One vector is turned by the same rotation once a step. Each row is the vector after some number of steps, and that number follows the row.
The counts run from 0 to 176.
[ 77 114 126 103 160  91 187  95 123  72 132 137 158  92 154  85  75 116
 110 130 116 113 151  89 127 150 127 123 131 118 131  81 138 119 148 138
 144 100 137 132 150 116  92 118 140 116 128 108 121 120 139 154 168 195
 149 180 139 132  96 124 138 109 120  75 125  91 112  97 166 106 112 122
 142 116 106 133 115 157 138 141 143  77  86 121 118 153 141] | 47
[ 99 121 131 112 108 147 140 139 101 112 142 154 149  87 110 102 105  98
 117 129 142 131 122 107  81 130 105 115 114 124 117 107 151 151 162 109
  92 116 140  89 108 161  87 126 168  99 127 154 127  86 169 137 152 119
 129 229 113 117  74  95  88 151 141 106 107 106 133 136 129 172 143 133
  99 155 134 122  95 159 132 156 117 105 144 115 116 109 100] | 117
[ 77  93 132 107 116 106 151 114 106  64 145 113 122 125 124  84  64 123
  92 158  90 109 144 112 102 144 130 109 122 111 144 117 123 121 160 140
 100 112 143 129 149 142 100 159 151 101 128 164 136  81 149 122 152 174
 141 181 163 126  70 138 141 143 154  72 130  72 100 112 140 136 120 102
 135 126 123 104 106 129 155 149 116 101  92 110 141 138 124] | 54
[123 142  94  87 106 157 169 145 111 121 135 124 149  82 132 105  86  85
 131 161 133 112 110  76 131 120 105 139 135 116 128 101 140  99 191 113
 103 122 147  86 114 156  93 124 146 108 149 140 142  85 147 133 138 177
 104 178 109  91  65  90 101 131 158 145  83 139 148 129 151 133 115 118
 114 132 130 122 106 169 147 173 120 104 115 138 127 126  83] | 0
[ 97 108  97 112 126 130 167 124 117  79 151 116 135 114 122  98  75 125
  97 158  96 128 106  84 129 117 126 102 134 104 155 115 141 115 168 128
  79 126 126  91 148 131  95 147 164  99 137 145 158  69 150 107 127 170
 120 177 148 103  83  96 140 140 153  99 103  87 123 130 149 133 110  89
 124 125 124 102 117 141 151 158 115 123  71 122 137 145 100] | 152
[ 75 112 122 111 140 122 176 123 133  73 121 154 187  83 134  67  99 115
 133 128 126 125 132 105 118 153 109  83 128  91 141  79 136 109 184 100
 125 118 145  97  87 112 108 106 142 107 141  99 141 107 120 143 150 194
 138 162 131 129 111  93 116 133 145  90 102 128 106 108 138 143  87 134
 111 131 123 130 137 159 136 154 128  92  91 139 133 156 122] | 158
[106 116 134  77 126 111 150 110 105  64 114 110 141 101 132  92  77 116
 139 134 137 137 166 100 102 173 158 109 134 124 171 110 140 107 164 115
 120 115 134 113 147 135  90 164 115 110 146 153 134  79 132 123 137 179
 117 171 153 154  87 129 142 136 141  76 137  83  92 118 111 102  96 118
 127 143  98 126  87 128 168 145 105  81 122 107 135 144  91] | 67
[109 111  98  83 128 138 159 111 121  91 136 121 160 105 122  86  76 116
 103 162 104 102 130  95 130 126 123 135 134 104 146  92 138 101 166 131
 110 122 152 121 101 129 121 148 145 111 153 176 134  80 154 127 152 196
 123 140 139 106  72 106 137 109 149 128 135 111 113 119 143 143  87 108
 113 119 121 120 132 155 150 190 109  94  85 134 154 152 113] | 174
[133 112 132  49  94 134 138 130 117  91 148 127 117  74 108 102  81  92
 148 154 140 123 153 104  90 127 125 149 127  91 143  61 129 115 156 125
  78 101 133 108 111 137 104 137 145 104 152 174 128  90 132 128 154 135
 126 164 148 134  90 105 108 134 124 116 101  91 126 153 114 132 122 125
  97 160 112 125 107 139 128 126 128  79 174  97  97 123  98] | 91
[ 88 116 118 124 133 147 157 134 128  77 158 156 145  85 122 107  95  95
 123 122 101 109 137  77 122 107 109  92 129  83 123  96 143 114 180 111
  77 110 146  96 115 125  87 106 153  97 108 104 145 118 165 146 158 156
 130 203 129 100 104  77 113 108 124 121 107 100 135 127 167 161 129 106
 108 136 126 131 143 160 117 155 142 123  87 115 115 133 129] | 137
[100 108 137 120 112 132 164 140 105  74 138 125 144 105 133  95  68  97
 106 130 100 139 112 100 112 124 107 113 137 122 131 150 133 151 157 114
  97 116 117  79 158 150  86 145 161  90 143 133 147  97 144 136 128 138
 125 233 137  90  80 113  92 159 137  83  95  90 136 125 147 163 150 115
 118 136 122 110 109 134 134 107 125  95 100 105 114 108  99] | 130
[ 93  95 109 100 104 132 133 112 125  68 140 132 150 132  97  95  77 122
  88 150 111 131 154 121 100 132 110 102 130  83 144 113 134 115 177 125
 107 113 147 119 129 138  96 148 153 121 157 182 127  91 148 123 158 178
 137 177 175 113 108 129 130 135 147  76 125  87 103 116 130 143 123 105
  96 132 122 120 121 129 161 147  97 102  97 120 163 140 112] | 53
[ 80 119 124 125 118 135 148 133 114  96 130 146 173 108 122 115 104  99
 105 112 116 131 111  92 123 136 123  85 123  96 163 131 164 144 182  98
  97 137 136  68 149 146  77 115 148 100 131 117 159  82 144 131 126 152
 129 227 140 116  94  93 116 132 153 101 124 110 120 128 143 152 119 113
 103 137 126 135 106 142 156 163 110 124  83 122 156 141 102] | 139
[109 113 153  51 127 107 132 128 103  80 143 105 109  92 128  89  83 111
 145 146 131 123 157  92 108 131 140 119 126 119 147  67 139 118 156 131
 104 115 140 135 107 144 105 161 138  84 133 148 122  87 162 139 154 163
 127 155  94 155  74 104 144 139 137 108 149  81 128 130 117 130 118 137
 116 153 105 121  83 146 128 161 126  80 154 115 127 148  99] | 80
[ 98 111 108 108 108 138 172 111 122  76 144 115 173 114 103  97  73 104
 114 159  95 112 126  97 103 130 124 123 136  98 143 113 119  95 190 114
  89  93 131 121 138 119  98 148 171 108 144 149 137  96 116 119 149 178
 141 144 162 117  96 109 135 104 138  94 114 113  97 122 170 155  97 113
 109 124 120 127 149 129 145 163 119 109  79 122 126 119 104] | 163
[117 139  82  88 108 147 179 119 119 133 162 124 159  83 124 128  73  86
 134 146 118 113 126  89 123 121  97 155 139 132 129  97 155 122 170 124
 101 116 138  86 151 143  89 126 184 110 156 139 138  91 127 145 139 187
 120 184 121  85  70 126 112 121 130 109  98 117 149 131 157 129 113  98
 125 118 128 109 120 156 140 147 119  90  90 128 120 128  95] | 12
[ 85 114 113  95 125 119 157  96 128  75 151 145 168 121 125 107  81 122
  97 137  74 125 188 107 113 135 107 127 126  97 163  69 161 117 158 151
 108 132 138 125 142 127  84 121 138 117 137 146 130 108 143 142 166 183
 145 184 143 107 103 133 137  97 136  75 147  73 125 126 141 127 114 108
 117 119 126 116 128 141 138 162 121  94  91  86 153 153 121] | 50
[113 128 117  90 130 143 162 153 135  91 152 135 129  75 157 112  65  99
 116 143 114 130 124  83 139 136 119  93 121 102 135 108 148 135 169 107
 124 130 152  73 153 128  75 109 151 105 139 110 146 123 142 159 145 148
 127 211 117 104  91 108  92 150 143  90  91 108 155 115 157 139 135 119
 138 145 117 127 138 155 130 103 152  92  78 126 112 137 124] | 134
[ 85 118 122  77 136 119 141 123 131  71 143 151 153 110 124  71  69 125
 118 162 104 120 174 100 104 145 131 113 115  72 142  66 136 104 180 119
 116 107 148 134  99 100 101 134 118 106 128 151 117 123 146 144 184 170
 139 154 137 118 116 116 131 110 138  81 126 102 117 110 135 135 114 139
  97 136 126 135 121 140 118 160 118 103 120 105 148 143 136] | 61
[ 97 128 126 108 132 111 179 127 124  68 148 128 189 124 119  83  71 116
 110 142  86 101 132  80 134 152 123  94 123  88 155  94 140 142 176 105
 109 126 132 107 122 105 100 126 148  98 135 120 152 122 109 137 134 187
 149 173 115  99  96 109 137  98 158  86 116  99 136  98 164 147 115 125
 128 130 134 125 145 140 122 170 126 103  76 105 150 145 115] | 160
[ 86  97 108 117 135 126 174 116 121  70 128 124 149  72 127  87  79 108
 112 153 124 144  92  95 121 130 131  82 134  94 139 118 120 108 168  99
 116 102 123  93 124 126 101 146 146  92 153 129 150  79 136 144 136 180
 126 188 169 146  99 103 112 147 157  84  84 103  98 120 132 147  84 120
 115 129 119 118 112 148 152 132 122 113  74 160 120 137 120] | 154
[105 100 164  59 120 106 150 120 103  70 109 122 121  78 140  71  69 112
 152 120 129 113 161  85 107 149 148 128 134 120 141  50 117 115 147 132
 108  97 132 132  85 123 118 150 108  92 102 129 135 104 145 133 151 167
 135 150 113 141  77 107 134 131 123 113 121  93 127 139 123 145 118 142
 126 162 120 127  98 159 143 153 142  86 151 103 128 146 102] | 81
[102 130 107 112 138 114 180 119 119  74 102 147 186 120 136  78  93 114
 118 112 105 110 143  78 123 164 129 111 130 109 171 113 144 124 174 118
 143 125 125 105 124 136  97 141 124 120 138 114 157  97 108 128 134 201
 130 165 134 106  95  99 142  95 139  93 119 115 129 125 161 123  95 114
 128 104 124 129 142 151 140 189 123 107  54 117 151 145 102] | 161
[134 135 129  63  99 134 142 128 114  85 120 144 106  69 118 111  87  82
 160 137 137 137 150  94  93 128 133 131 144 107 144  80 122 103 166 115
  97  90 129 109 122 150  99 140 127 112 128 161 130  78 119 128 149 145
 117 174 170 142  80 101 102 125 121 128  97 121 122 164 131 114 103 129
  97 156  90 131  95 164 161 131 117  74 146 112 111 144  89] | 90
[131 120 104  81 130 119 156 113 136  73 127 113 146 107 117  72  59 107
 114 157 109 119 120  86 132 141 138 125 141  98 148  97  97 112 162 128
 109 100 151 127 120 112 115 160 145 113 135 163 128 109 139 131 144 197
 120 137 142 132  76  97 134 110 144 112 108 115  90 130 177 151 100 115
 119 139 129 117 123 163 154 157 121 106  90 129 132 157 108] | 175
[101 140 143 103  98 133 165 135  98 124 104 145 145  96 126 101  87  87
 130 135 140 116 149 124  93 125  93 157 131 135 122  92 144 132 149 129
  90 105 117 103 112 150  98 141 138  97 123 136 127  89 138 117 149 150
 134 203 101 108  63 108 111 136 114 124 112 101 150 145 127 160 149 132
 112 139 117 115  82 157 115 176 129  95 157 107 115 111 100] | 106
[ 86 121 105  99 122 111 152 102 110  74 124 128 156 116 119  79  86 121
 127 150 121 117 174  90  99 151 125 131 126 107 135 102 125  82 182 113
 117 117 142 141 119 132 104 144 119 114 120 150 143  83 147 119 168 193
 130 165 156 130  79 111 145 107 129 113 147 100  89 129 138 129 102 107
  95 139  96 140 107 136 156 172  89 108 107 121 155 137 106] | 64
[141 107 119  74 124 132 147 116 121  51 124 119 138 102 120  67  57 119
 127 140 111 138 117  70 111 164 143 109 140 108 160 107 117 113 175 104
 123 114 145 103 135 118 107 142 163 117 133 162 123  95 119 140 145 165
 120 142 171 144  91 109 130 110 170  91 125 106 105 128 168 149  83 130
 120 148 128 147 140 151 163 140 117  86  86 133 132 163 117] | 176
[144 142 125  79 109 145 163 147 127  87 151 125 139  76 122 103  71  87
 153 123 126 124  93  75 127 127 135 107 146 111 138 112 119 145 188 104
  90 107 147  80 142 144  73 131 167 121 134 131 152 106 128 133 131 139
 116 183 129 110  79  82 102 126 149 120  93 139 146 136 178 153 117 129
 109 160 133 135 132 168 146 128 135 109 101 123  98 132  98] | 2
[122 125 122  86 114 141 140 128 132 102 159 140 122  79 124 136  91  93
 140 130 113 120 155  92 118  99  98 124 129 129 145  66 157 134 153 137
  84 118 144  90 128 154  77 123 150  99 119 146 145  82 162 133 144 133
 134 211 109 113  62  80 117 138 140 130 113  99 155 155 139 150 130  99
 113 146 116 115  95 175 140 140 152  94 130  97 120 143  98] | 114
[ 93 109 127  90 113 125 149 128 124  75 117 140 122 100 131  80  69 121
 113 146  86 107 173  86 120 148 106 154 117  87 146  81 120  97 159 144
 101 112 128 141  90 104 114 144 109 120 123 160 132 110 127 123 167 188
 136 172 134 108  87 107 117 109 125 124 100  89 137 115 132 130 141 129
 115 134 114 112 127 141 133 153 126  80 115  85 161 138 133] | 73
[109 127 135 114 120 120 164 135  99 103 123 142 181  77 119  88  99  96
 147 127 151 126 121 102 108 147  99 110 121 122 146  95 154 174 171  99
 103 113 134  88 107 142  91 146 165  85 150 115 138  96 105 140 121 160
 139 204 108 117  89 115  96 145 140  87  89 126 153 140 138 166 122 124
 103 153 134 128 113 160 128 182 122  90 119 124 130 127  90] | 7
[122 138 110  83 113 146 168 138 130 137 153 126 136  83 127 122  71  93
 129 141 121 104 145  98 110 115  91 157 133 141 115  96 136 116 159 130
 103 116 139  96 142 155  91 118 138 101 132 157 137  86 148 141 153 157
 117 186 104  92  38 124  97 141 131 124 106 113 139 143 151 121 143 106
 125 133 103 119  91 148 133 144 137  75 133 100 113 123  93] | 110
[ 79  95 109 134 123 127 172 110 112  89 131 137 168 113 112  72  83  99
  96 144 110 124 113 118  96 139  89 151 126 100 124 111 123 138 159 130
  89  91 122 110 147 120 100 147 187 107 145 144 123  98 147 144 156 167
 145 201 168  99 110 130  97 130 119  80 102 104 122 131 159 162 129 121
 113 123 129 115 116 149 137 151 123 108  86 126 121 123 130] | 31
[ 55 108 115 100 136 131 181 116 120 112 156 117 159  74 137 123  93  97
 122 158 125 116 110 101 103 124 121  95 143 135 118 101 136 115 164 133
 113 110 118 104 158 137  76 141 162  93 160 106 149  97 150 153 137 184
 139 191 130 116  92 127 127 138 126  64 116  94 122 105 137 119 104 109
 128 128 110 109 100 132 110 149 142  96  96 146 102 126  99] | 144
[122 138 148  81 122 123 161 121 126  71  78 131 156 107 135  89  66  98
 130 129 127 103 172  77 110 153 127 177 127 132 143 104 137 109 174 128
 131 110 121 113 112 134  99 146  96 115 112 132 140 101 124 119 148 185
 127 168 121 103  57 108 129 104 120 137 121 106 137 122 154 121 128 140
 120 147 111 128 124 155 128 172 119  75 130  99 148 122 107] | 85
[109 138 109 120 135 130 159 149 148 102 150 154 142  77 146 121  95  95
 126 117 127 131 133  99 134 132 110  78 117 102 133  98 174 135 159 101
 122 147 147  74 120 143  82  98 137 104 143 116 160 101 138 153 135 164
 129 217 113 118 101  93 102 147 157 102  96 125 137 127 132 120 121 116
 121 134 112 138 109 160 151 134 141  96  83 111 129 157 124] | 135
[114 110 121  81 117 115 177 106 103  57 126 111 162 117 121  98  55 118
 120 146  96 126 121  90 118 139 146 116 145 113 156 121 114 130 167 125
 101 106 113 111 161 123  83 148 163 109 157 143 146  89 105 115 119 170
 138 150 163 127  96 114 137 110 149  76 123  80 121 129 154 131  93 103
 136 131 119 112 144 135 150 140 122 100  78 125 113 127  94] | 164
[ 78 123 116 112 118 134 196 136 132  99 159 150 152 105 131 112  96 115
 109 147  95 118 141 109 130 119 105 104 121  86 151  86 163 113 176 139
  91 127 132 105 133 112  88 116 148  99 145 114 160 105 134 136 145 183
 143 195 128  81  98 108 117 116 129  86 105  93 153 116 127 133 112  94
 123 115 119  98 131 140 124 155 139 117  62 100 143 135 110] | 148
[120 115 130 116 113 140 138 138 116  87 111 153 134  93 120  88  81  72
 123 119 133 136 128 105  96 128 105 105 124  99 135 102 131 140 152  97
  83  95 141  78 102 143  91 118 148 105 101 132 145  85 150 133 155 122
 119 229 138 125  81  71  85 149 127 143  96 121 132 147 143 177 139 140
  99 154 124 138 106 168 138 142 116 106 130 113 121 132 121] | 116
[127 129 126  57 113 148 149 147 139 113 141 123 123  84 118 105  64  83
 134 152 135 108 140  77 102 124 122 158 129 124 113  93 117 104 188 118
  99 118 156 102 113 145  93 132 142 122 109 167 132 104 148 138 166 145
 112 159 118 127  52 107 100 126 123 146 114 121 136 138 167 160 133 129
 112 155 119 138 121 156 131 138 121  81 142 121 106 114  88] | 99
